In the data rows, the value 128 means zero.
Some points:
(93, 107, 104, 137, 128, 150, 82, 87, 193, 151, 162, 127, 102, 137, 97, 142, 167, 84, 118, 98, 120, 82, 92,
 91, 119, 166, 115, 205, 155, 145, 139, 108)
(192, 151, 166, 176, 77, 151, 160, 123, 167, 139, 120, 91, 216, 149, 128, 170, 190, 119, 114, 34, 160, 155, 159,
 94, 106, 121, 139, 179, 107, 111, 109, 191)
(77, 154, 164, 122, 88, 140, 178, 88, 172, 145, 175, 157, 146, 123, 144, 119, 162, 240, 144, 91, 157, 115, 84,
 113, 141, 73, 171, 123, 122, 56, 143, 72)
(129, 136, 114, 145, 115, 106, 129, 175, 208, 134, 125, 126, 86, 89, 84, 177, 142, 121, 105, 135, 152, 143, 120,
 106, 160, 95, 122, 186, 122, 144, 152, 136)
(190, 175, 129, 169, 139, 214, 161, 133, 152, 129, 111, 182, 173, 159, 105, 149, 112, 124, 159, 93, 128, 96, 111,
 121, 110, 90, 112, 118, 133, 155, 141, 142)
(99, 179, 152, 162, 119, 157, 146, 132, 108, 164, 90, 143, 128, 123, 55, 74, 178, 111, 195, 93, 137, 131, 136,
 137, 102, 129, 93, 206, 96, 84, 152, 100)
(135, 164, 164, 159, 102, 152, 96, 136, 136, 111, 199, 124, 157, 129, 138, 132, 97, 113, 124, 135, 159, 135, 162,
 125, 172, 121, 167, 193, 148, 136, 155, 149)
(202, 114, 150, 174, 104, 137, 191, 108, 165, 158, 121, 148, 94, 144, 114, 88, 125, 122, 110, 103, 133, 106, 152,
 164, 135, 172, 133, 153, 139, 141, 149, 120)
(144, 151, 153, 171, 114, 134, 143, 88, 152, 140, 91, 97, 165, 61, 108, 133, 76, 94, 91, 85, 134, 131, 133,
 131, 127, 28, 121, 175, 164, 115, 157, 105)
(116, 168, 121, 134, 171, 137, 183, 113, 151, 166, 159, 116, 148, 216, 57, 139, 122, 145, 145, 170, 112, 177, 148,
 122, 148, 66, 131, 132, 126, 110, 163, 117)
(108, 153, 74, 101, 75, 121, 181, 85, 162, 123, 171, 122, 151, 127, 114, 169, 160, 145, 128, 164, 183, 114, 140,
 210, 66, 94, 176, 149, 116, 75, 135, 80)
(141, 161, 117, 223, 91, 125, 141, 96, 137, 141, 108, 151, 156, 118, 99, 122, 116, 165, 133, 133, 139, 121, 135,
 115, 163, 116, 179, 194, 157, 113, 125, 180)
(163, 158, 134, 202, 62, 141, 148, 96, 140, 161, 154, 115, 197, 102, 58, 127, 148, 147, 152, 158, 152, 150, 138,
 118, 145, 122, 100, 202, 124, 155, 117, 115)
(129, 138, 112, 182, 73, 169, 165, 151, 142, 107, 132, 84, 138, 157, 111, 99, 125, 157, 111, 126, 144, 128, 159,
 86, 92, 126, 62, 151, 167, 138, 113, 122)
(155, 132, 187, 113, 136, 140, 110, 85, 181, 118, 123, 83, 158, 91, 105, 86, 151, 135, 127, 165, 155, 107, 152,
 124, 135, 127, 103, 190, 128, 148, 139, 141)
(154, 152, 141, 135, 99, 127, 95, 120, 165, 137, 125, 191, 99, 113, 105, 151, 156, 123, 130, 120, 127, 117, 255,
 108, 158, 99, 169, 154, 136, 130, 137, 111)
(155, 148, 150, 59, 137, 109, 157, 114, 115, 163, 218, 88, 150, 147, 46, 183, 94, 173, 144, 52, 169, 159, 146,
 142, 146, 187, 103, 146, 132, 74, 142, 140)
(132, 130, 160, 145, 30, 140, 87, 70, 110, 169, 98, 110, 138, 171, 86, 114, 120, 114, 135, 154, 138, 85, 137,
 116, 140, 90, 101, 145, 131, 147, 131, 131)
(138, 165, 10, 100, 95, 143, 171, 103, 141, 159, 147, 118, 159, 134, 192, 95, 139, 110, 131, 115, 129, 138, 177,
 96, 154, 88, 140, 189, 127, 138, 137, 161)
(146, 159, 143, 166, 58, 186, 117, 68, 132, 122, 94, 132, 112, 129, 82, 136, 134, 121, 108, 95, 182, 171, 125,
 115, 145, 122, 153, 189, 146, 144, 150, 86)
(171, 181, 133, 180, 125, 93, 154, 113, 151, 118, 100, 117, 151, 164, 108, 156, 139, 110, 166, 120, 211, 115, 139,
 72, 136, 124, 112, 117, 137, 88, 118, 129)
(220, 100, 120, 170, 122, 122, 0, 117, 116, 171, 116, 80, 173, 155, 202, 144, 133, 174, 121, 114, 117, 106, 144,
 162, 108, 128, 105, 182, 145, 117, 152, 55)
(136, 140, 127, 163, 117, 176, 164, 132, 131, 190, 154, 123, 146, 154, 80, 61, 159, 133, 147, 130, 244, 125, 172,
 115, 107, 78, 162, 122, 116, 135, 165, 113)
(124, 127, 142, 145, 120, 131, 124, 82, 130, 126, 108, 146, 167, 113, 79, 110, 208, 135, 64, 108, 148, 131, 133,
 158, 170, 95, 119, 170, 175, 177, 84, 114)
(141, 113, 148, 156, 70, 144, 173, 126, 153, 132, 118, 42, 139, 126, 76, 135, 150, 118, 177, 102, 117, 124, 124,
 141, 172, 116, 162, 138, 140, 126, 156, 151)
(160, 143, 142, 120, 126, 138, 131, 79, 109, 145, 224, 156, 140, 135, 80, 162, 179, 137, 123, 183, 91, 192, 132,
 44, 86, 118, 101, 91, 131, 68, 153, 112)
(62, 164, 123, 158, 92, 113, 132, 96, 134, 169, 120, 135, 184, 148, 158, 148, 107, 141, 164, 139, 146, 157, 141,
 111, 109, 169, 142, 107, 118, 175, 131, 112)
(161, 144, 181, 135, 85, 93, 146, 146, 140, 155, 123, 148, 154, 169, 119, 149, 119, 141, 113, 126, 128, 127, 110,
 98, 114, 130, 202, 218, 155, 176, 127, 124)
(141, 159, 156, 177, 137, 151, 173, 81, 104, 166, 113, 99, 110, 82, 138, 195, 135, 125, 130, 138, 137, 97, 150,
 126, 129, 95, 138, 159, 119, 134, 116, 97)
Along one direction, these points spread out more than along any other. How many in every 100 of the points above lie lower along it than each point below? Answers are rounded to whole numbers. More than half of the points above lie lower than the first one.
(135, 164, 164, 159, 102, 152, 96, 136, 136, 111, 199, 124, 157, 129, 138, 132, 97, 113, 124, 135, 159, 135, 162,
 125, 172, 121, 167, 193, 148, 136, 155, 149) 55
(124, 127, 142, 145, 120, 131, 124, 82, 130, 126, 108, 146, 167, 113, 79, 110, 208, 135, 64, 108, 148, 131, 133,
 158, 170, 95, 119, 170, 175, 177, 84, 114) 90
(160, 143, 142, 120, 126, 138, 131, 79, 109, 145, 224, 156, 140, 135, 80, 162, 179, 137, 123, 183, 91, 192, 132,
 44, 86, 118, 101, 91, 131, 68, 153, 112) 0
(136, 140, 127, 163, 117, 176, 164, 132, 131, 190, 154, 123, 146, 154, 80, 61, 159, 133, 147, 130, 244, 125, 172,
 115, 107, 78, 162, 122, 116, 135, 165, 113) 17
(77, 154, 164, 122, 88, 140, 178, 88, 172, 145, 175, 157, 146, 123, 144, 119, 162, 240, 144, 91, 157, 115, 84,
 113, 141, 73, 171, 123, 122, 56, 143, 72) 7
(220, 100, 120, 170, 122, 122, 0, 117, 116, 171, 116, 80, 173, 155, 202, 144, 133, 174, 121, 114, 117, 106, 144,
 162, 108, 128, 105, 182, 145, 117, 152, 55) 97
(129, 138, 112, 182, 73, 169, 165, 151, 142, 107, 132, 84, 138, 157, 111, 99, 125, 157, 111, 126, 144, 128, 159,
 86, 92, 126, 62, 151, 167, 138, 113, 122) 41
